Each row has a name. Each question is about the rows just above it.

[ 35 -16   4  37  75] : V
[-39  11  10   7  35] : X
[ 42  -7 -30  -3 -12] : F
[   6   -1    4  -11 -100] : L
[ -35   13   13  -42 -119] : H
[-35  13] with -1 step of 1 on every entry: : [-36  12]
[ 35 -16] with +1 step of 1 on every entry: : [ 36 -15]

[-10  -6  13  18  21   5   6   0  -7   7  11  -1 -10   7  -1  16  -1  -4
  -3   7  -1  -1   6  -6  -2  -3  10  10   1   1  -4   1  -1  12  -6   9
  10   4]  Q
[-26  26 -17  11  15  30 -26  -1  43 -16 -27  32 -16  52 -33 -18  10  -3
 -14  27 -25  -1  -9  13  31   9 -40  28   3 -16 -19 -23  -7 -11  15 -14
 -35   0]  B
[-10  -6  13  18  21   5   6   0  -7   7  11  -1 -10   7  -1  16  -1  -4
  -3   7  -1  -1   6   2   3  -9  17   9   5  -1 -15   6   2   3   5 -11
   1   6]  Y
[   1   22   41   -4   46  -33  -32    5    1  -44   35  -49   38  -81
 -126   12   -1   79   63  -35  -52 -105   32   14  -52  -50   86    2
   59  -91  -44   -5   66   67  -13   -6  -57 -103]  K
[  65    2  -33  -68   -9  -34  -57   48   87  -39  -51  -74  -74  -59
   74  -66  -65   -6  -28  -45  -64   32  -51 -112    1  -65   -3  -18
   48  -50  -26   -7   81   -9   39  105  -35   49]  G
[18] with -1 step of 1 on every entry: : [17]
[-74 -59  74] with -1 step of 1 on every entry: : [-75 -60  73]
[ 7 11 -1] with +1 step of 1 on every entry: : [ 8 12  0]
Move every entry of [-44  35 -49  38] by +1 step of 1. : [-43  36 -48  39]
[  9 -40  28] with -1 step of 1 on every entry: : [  8 -41  27]

[ 11  56  99 -12 -27 -19 -58  78] : J
[  3  26  40   0  20   3 -32  18] : T
[ 10  21  12 -16  15 -12 -14   7] : S
[  2   7  12 -10 -22  -6   4  12] : D
[-19  22  12 -25  13  18  -3   1] : W
[-22 -34 -92 -18  35  29  64 -80] : Z
[-12 -27] with -1 step of 1 on every entry: : [-13 -28]
[ 12 -25  13] with +1 step of 1 on every entry: : [ 13 -24  14]
Move every entry of [12] by +1 step of 1. : [13]
[-92 -18  35] with +1 step of 1 on every entry: : [-91 -17  36]

[-28  23  -2 -47 -48 -36 -25  -6 -31 -26  12  26   6  18   5  13  19  -9] = Mos
[-76  31  32 -31 -19 -46   1   7 -67 -14  20 -33  13  15  59  44 -32 -19] = Kan
[ 25   2 -32 -45 -55 -15  -8 -15  14 -29  -2  63  -2  12 -41 -20  55   2] = Bukir
[ 25   2 -32 -40 -55 -15 -37 -15  14 -29  -2  63  -2  12 -41 -20  55   2] = rik
[ 78 -50 -43  28   4  26 -12  -8  69  -3 -28  36 -14 -13 -55 -43  39  14] = fof
[ -38   80   -6 -106  -99  -39  -52  -19  -53  -35   35   86   13   37
  -30    8   64   -2] = tizu
[ 77 -57 -29  58  42  45  11  -1  73  17 -31   1 -16 -24 -40 -40   9  15] = natu
[ 50  32 -36 -43 -49  26 -37 -21  30  -6   6  98  -4  11 -85 -40  81  20] = ribir
[ -38  -55   32   63   61  -26   41   23  -17    5  -19 -113    0  -18
   90   38  -88  -21] = dirup
[-66  11  39   3  18 -28  22  14 -51   4  13 -64   9   3  68  42 -56 -17] = dema
Shift each entry of [-106  -99  -39] by -1 times 1: : [-107 -100  -40]
[45] with +1 step of 1 on every entry: : [46]
[73] with +1 step of 1 on every entry: : [74]
Shift each entry of [63 -2 12] by +1 times 1: : [64 -1 13]
Shift each entry of [32] by -1 times 1: : [31]
Shift each entry of [28  4] by +1 times 1: : [29  5]

[-11  23   5 112 -42  11] = N
[ 10  43 -64 -81 -40 -30] = P
[ 45 -60  10  15 -89 -33] = M
[ 10  43 -64 105 -40 -30] = A
[ 62 -60  10  15 -89 -33] = C
[-34  79 -42  67 -33  20] = E
Move every entry of [5] by +1 step of 1. : [6]
Shift each entry of [-60] by +1 times 1: : [-59]
Move every entry of [79] by -1 step of 1. : [78]
[43] with +1 step of 1 on every entry: : [44]
Shift each entry of [-60] by +1 times 1: : [-59]
[ 62 -60  10  15] with -1 step of 1 on every entry: : [ 61 -61   9  14]

[  88  -31  -34   93   96  -68  -68  -37  -44  -32  -33  -73  -31  -84
  -29  -51  -30   97  -33  -41  -73  -33   95   95  -44   92  -41  -32
  -29   97  -65  -71  -38  -71  -34  -44  -29  -49   95  -57  -88  -43
   93  -32   92   95   98  -49 -109   92  -83   95   95  -81  -52  -35
   97  -43  -79] -> gesu
[-16  60  58 -20 -24 -30 -30  61  58  61  62 -34  60 -24  52  60  60 -26
  60  58 -34  54 -22 -22  60 -19  61  61  52 -24  54 -34  55 -34  56  60
  60  54 -22 -43 -20  57 -18  58 -18 -22 -26  54  21 -20 -23 -19 -21 -24
  59  59 -25  57 -24] -> Zaf
[-44 126 124 -43 -38 -96 -96 123 119 126 125 -85 126 -85 123 116 126 -38
 125 121 -85 123 -40 -37 119 -40 121 125 123 -38 106 -93 121 -93 124 120
 127 116 -40 -98 -83 120 -39 125 -41 -40 -37 116  -1 -44 -87 -36 -39 -88
 115 124 -38 120 -88] -> lim
Shift each entry of [61] by +1 times 1: : [62]
Move every entry of [-33  95] by -1 step of 1. : [-34  94]

